One vector is turned by the same rotation once a tick. Each row is the vector after some number of ticks, and that number follows the row.
The counts run from 0 to 490.
1.60	1.67	-3.29	1.92	2.65	1.07	0.39	1.43	-0.34	-1.44	-1.47	-2.04	-2.13	0.27	-4.15	0.03	-0.67	0.57	0.49	-1.79	-2.25	-1.53	-1.79	-2.34	-1.18	-1.69	-2.65	0.87	1.94	1.74	3.06	-1.75	-1.52 => 458
-3.62	0.40	0.71	-1.08	4.44	2.47	0.38	1.96	0.26	-1.10	-1.56	0.30	1.15	-1.79	-4.06	1.32	-1.89	-0.23	-1.12	-0.64	-0.41	0.20	-0.13	-0.90	0.08	-1.10	1.46	3.36	3.08	0.24	1.60	-3.49	-2.77 => 68
2.43	-1.34	-2.49	2.26	-0.74	-3.26	-2.50	-0.56	2.52	2.53	-3.21	-2.00	0.16	0.21	-0.57	-0.94	-1.35	4.46	-1.81	-1.32	-0.20	0.75	-1.42	0.86	2.10	-1.46	2.34	-0.97	1.51	1.19	1.99	-0.10	2.83 => 165
1.41	2.62	-0.55	0.32	0.40	-0.24	2.26	1.11	3.59	-2.70	2.56	1.04	-0.37	0.07	-1.57	0.96	-3.48	-0.10	1.45	0.86	-0.36	-5.93	0.69	-0.55	-2.17	0.90	0.42	-0.85	-0.40	-1.52	0.99	-0.78	-1.75 => 1
-0.63	-0.71	1.78	-0.11	5.76	-1.42	-1.93	-0.85	2.36	2.05	0.62	0.92	-1.09	-0.51	0.21	-0.40	-0.42	-3.35	-1.29	2.26	1.91	-0.33	1.83	-1.73	-1.64	-1.06	-0.58	2.21	3.99	-0.90	-0.27	-1.69	-1.17 => 177
0.12	-1.32	-0.79	-2.83	3.27	0.87	-2.15	0.49	-0.24	-2.36	-2.14	0.97	-4.37	0.72	-1.69	0.19	1.56	1.92	0.78	0.74	0.45	-0.40	-0.89	-1.84	3.49	-1.12	2.73	4.74	3.19	-0.36	0.91	-1.33	-1.13 => 412
-3.20	1.24	0.56	0.60	3.64	3.08	1.51	2.21	0.63	-0.54	-0.70	-0.28	1.98	-2.62	-2.95	2.56	-1.19	0.01	-0.03	-2.27	-0.39	0.09	-0.69	-0.58	-0.49	-0.71	0.15	2.04	4.51	0.59	1.37	-1.04	-3.97 => 69
-0.94	0.31	2.69	-3.80	0.20	3.85	1.88	-1.66	-1.32	-0.41	-1.15	0.95	-0.21	-0.05	0.69	2.21	-0.40	-1.86	-3.90	4.30	0.28	2.19	2.24	1.68	0.37	0.40	-1.75	-0.59	-0.37	1.34	-3.22	0.98	2.23 => 430
2.56	1.30	-2.04	-1.57	3.23	1.53	1.54	-2.34	2.80	0.23	-2.32	-1.45	-3.75	-0.53	-3.35	2.86	-1.98	2.00	-0.90	1.60	0.23	-0.39	-0.35	-0.52	-0.09	-1.15	0.65	-0.84	4.17	2.56	0.67	-0.79	-0.21 => 170
1.30	1.81	1.45	-0.68	1.70	1.59	0.08	-0.04	1.13	1.40	-0.37	0.56	-2.15	1.34	0.28	2.45	-2.97	-1.45	3.43	-1.25	-0.18	-1.45	-1.45	4.53	0.18	1.11	-1.16	0.43	-0.44	-0.78	-1.80	-4.90	-3.43 => 238
-0.69	3.79	0.62	0.65	-0.02	-0.44	0.07	-2.32	4.00	-0.93	-0.79	-2.96	1.16	2.26	0.34	-0.84	0.74	1.51	-1.32	-0.02	-0.88	-3.01	-1.09	-0.11	-1.20	-0.94	-1.88	-3.66	-4.64	0.37	2.22	1.92	0.09 => 104
-2.08	-0.95	0.73	2.75	2.75	-0.76	-3.48	-2.00	2.79	2.87	-1.96	-2.26	1.33	-3.34	-1.14	2.56	-1.47	1.57	-0.01	-1.26	2.17	-1.54	-1.19	1.32	-0.12	-2.13	1.22	-2.11	3.24	-0.33	-2.39	0.14	0.15 => 120
1.00	0.84	-0.85	0.69	1.49	0.55	0.76	1.88	-1.52	-0.66	-0.52	-1.58	-2.11	-1.07	-0.83	2.02	4.38	-0.59	0.97	-2.81	-1.28	-0.43	-0.66	-2.67	0.37	-2.01	-1.71	1.09	4.51	1.83	1.36	2.67	-3.39 => 416
-0.84	-0.50	2.04	0.43	1.41	-0.21	-1.44	0.40	-1.57	0.21	3.05	2.70	-1.41	1.18	2.70	-1.54	0.55	-4.54	2.29	1.97	2.79	-0.79	1.75	-0.84	0.36	0.24	-1.19	4.69	2.33	-0.47	-2.87	-0.42	-1.16 => 134
-1.68	-1.57	0.82	1.71	0.77	-1.05	-3.29	1.93	0.49	-1.83	0.40	0.57	2.91	0.92	-0.39	-2.02	1.98	-0.65	1.39	-4.42	-0.69	-2.24	0.42	-1.11	0.21	-0.64	0.93	2.20	-4.17	-3.04	1.84	-3.41	-1.39 => 351
-1.01	0.54	0.52	0.73	1.41	0.78	3.20	1.48	-2.68	-1.94	-0.09	0.44	-2.76	-1.37	-1.07	1.91	-0.62	-2.16	-1.81	3.31	-1.43	1.07	-0.32	0.19	0.19	-1.84	-0.64	1.70	5.45	2.79	-2.12	3.07	-0.44 => 372
-2.37	1.54	0.23	-4.03	1.84	3.38	-0.06	0.86	-0.83	-4.35	-0.10	0.52	-2.86	0.52	-0.37	-1.55	-0.20	0.84	-0.91	0.04	0.44	-3.92	-1.08	-3.56	-1.13	0.23	-1.91	3.51	-0.91	-2.75	0.24	-0.25	0.02 => 303
2.27	-2.39	-1.31	-0.57	0.01	0.42	1.10	3.37	-0.48	-0.67	0.64	3.10	-0.90	-0.69	0.16	1.34	3.07	-1.18	1.92	-2.66	-2.29	-0.67	0.33	3.23	-1.11	0.33	0.36	2.83	-1.65	-2.37	1.13	-4.33	0.08 => 241
2.11	0.93	0.05	4.98	-0.51	-4.13	1.61	0.73	2.02	-1.59	2.92	0.22	0.41	1.47	1.09	0.42	0.32	-1.97	1.12	0.13	-2.82	-3.55	1.05	1.76	-2.52	-1.40	-1.22	-1.29	-3.69	-0.52	-0.41	1.19	1.13 => 46
3.40	-2.01	0.41	0.62	-0.82	0.34	-0.51	-1.19	2.24	2.82	-1.21	-1.23	2.53	-0.84	1.02	1.70	-1.65	0.62	-4.93	-2.58	0.63	1.15	3.52	0.03	-0.45	-1.05	0.64	-0.94	-0.98	2.08	-2.17	1.32	5.04 => 275
2.03	0.59	-3.94	4.41	-0.73	0.00	0.23	-1.65	-1.40	-2.23	-0.20	-1.51	1.89	-0.05	-3.74	-1.54	-0.46	3.03	2.63	0.61	-0.38	-0.59	-1.24	-0.73	0.11	0.73	-2.63	-3.55	-0.87	2.15	3.03	-0.79	1.36 => 54
-1.81	3.10	0.61	-0.57	0.24	-0.09	0.73	-2.56	3.24	-1.87	-0.94	-1.53	0.66	0.72	-0.24	-0.14	0.08	1.71	-2.46	2.38	-0.66	-3.52	-1.21	-0.51	-1.87	-0.09	-1.93	-4.41	-4.40	-0.62	1.75	1.92	1.26 => 103
2.63	0.32	-1.58	2.01	-4.20	-1.52	2.12	4.11	-0.02	-2.41	0.41	0.68	2.44	0.47	-0.80	-1.63	-0.73	0.85	-1.46	-2.29	-2.60	-1.90	0.70	-1.34	2.71	0.91	1.08	-0.32	-0.44	0.87	3.21	1.43	0.84 => 157
2.73	-1.16	-3.72	-2.46	-0.03	2.08	-2.24	-0.18	0.27	0.29	-1.70	-1.49	-1.73	-0.83	-0.13	-1.27	2.91	3.73	0.04	-3.38	2.39	-0.93	-0.95	-4.25	0.80	-0.16	-0.96	1.31	1.21	0.84	1.73	0.74	1.62 => 14
1.33	3.08	1.84	0.30	0.90	0.58	2.79	0.50	2.46	-0.34	0.53	-0.01	-0.72	0.69	-0.15	0.64	-2.41	-2.40	-2.86	0.68	-2.51	-2.84	1.13	2.19	-3.86	-0.34	-4.38	-2.78	-3.37	-0.18	-0.15	-1.96	0.82 => 390
-0.65	-1.76	-0.02	0.96	-0.03	-1.04	0.00	0.41	0.34	-0.02	-2.33	-0.24	-2.39	1.62	1.78	0.84	2.55	1.07	-1.13	-0.89	-1.78	2.16	-0.68	0.91	2.00	-3.41	3.25	6.60	0.94	2.48	-1.50	1.85	1.57 => 368
-0.85	2.07	1.56	1.37	-1.04	-2.88	0.81	-0.23	-1.65	-1.32	1.43	1.69	0.44	0.75	0.60	-2.77	1.82	-1.95	2.79	6.55	-0.56	-0.04	-1.38	2.55	1.44	1.76	-2.80	-2.91	1.43	-0.55	0.97	-0.05	-1.91 => 94
0.16	0.19	-0.22	-1.66	1.95	3.52	0.60	-0.82	-0.01	2.85	-0.30	0.91	2.92	-2.67	-3.01	0.69	-3.86	0.17	-1.50	1.99	3.38	2.29	1.65	0.23	-0.98	1.28	-1.52	-1.64	3.58	1.01	-0.32	-2.74	1.48 => 228
2.68	1.34	0.82	-0.19	1.24	-1.26	4.33	0.00	1.85	0.41	2.52	2.12	0.21	-0.12	-0.43	2.60	-0.58	-2.71	-0.79	4.14	-0.18	0.56	2.60	0.82	0.41	0.26	1.17	-0.07	4.08	2.17	0.77	0.87	-0.99 => 329
0.47	0.29	-0.63	-1.41	-4.26	0.81	0.67	1.61	0.50	1.28	-1.32	-1.04	2.62	-2.07	3.00	0.57	1.66	2.64	-3.42	-3.13	0.68	1.21	-0.02	-0.15	1.88	-0.29	1.83	0.59	0.66	1.19	-0.43	5.14	2.92 => 317
0.19	-1.72	-0.98	-1.99	2.90	3.12	0.89	-1.97	1.89	0.31	-0.80	1.18	-1.97	-0.81	-0.59	3.99	0.40	1.51	0.90	0.91	3.08	1.40	0.95	0.65	-0.49	-1.26	3.30	4.14	2.55	0.93	-2.55	-1.09	0.73 => 126
-1.30	0.10	0.64	-1.24	2.44	1.28	-1.68	1.40	0.24	-1.17	-2.72	0.32	-0.46	1.78	-2.82	-1.01	-2.37	0.20	-0.67	-2.74	0.19	0.18	-0.23	-2.66	2.50	-1.18	1.90	5.59	1.36	1.39	1.34	-4.03	-1.80 => 66
-1.05	0.35	-0.95	-0.69	-0.99	-0.90	-0.57	-3.12	-0.82	-2.44	-2.32	-0.56	-0.48	1.82	-1.22	-2.88	-1.83	3.92	-0.08	4.67	0.59	1.09	-1.10	-0.49	4.52	-0.18	2.56	0.65	0.66	1.54	-0.63	1.99	2.85 => 210
-0.02	0.03	2.22	-4.94	-0.70	3.84	1.03	-1.48	-2.20	0.07	-1.13	1.33	0.26	0.99	0.84	1.13	0.22	-0.76	-2.32	3.19	1.40	3.03	2.62	0.96	2.86	1.18	-0.17	1.21	-0.23	2.28	-2.83	0.52	2.62 => 429
2.15	0.63	-1.55	4.29	0.64	0.49	0.71	-0.07	0.36	0.26	4.20	1.31	1.30	-1.75	-0.46	1.70	-0.71	-2.22	4.87	-0.55	1.57	-2.69	1.26	0.78	-3.68	0.64	-4.26	-2.17	0.62	-0.66	-1.26	-0.62	-1.22 => 289
0.24	-0.46	-1.42	-1.87	-0.15	0.84	1.20	1.23	-0.40	-3.39	-1.93	-1.06	-1.80	0.53	0.88	-0.78	5.33	1.87	-3.32	-1.05	-2.14	-0.71	-1.27	-2.06	0.42	-1.98	0.09	2.44	-2.61	1.30	2.21	2.82	2.38 => 258
3.41	-0.71	-2.20	4.55	0.14	-0.77	-1.26	0.19	-1.20	0.96	3.00	0.25	0.35	-1.47	0.12	-0.11	-0.18	-1.73	4.22	-1.59	1.79	-2.52	0.89	0.22	-3.26	0.54	-4.41	-1.94	-0.16	-0.49	-1.40	-1.58	0.42 => 290
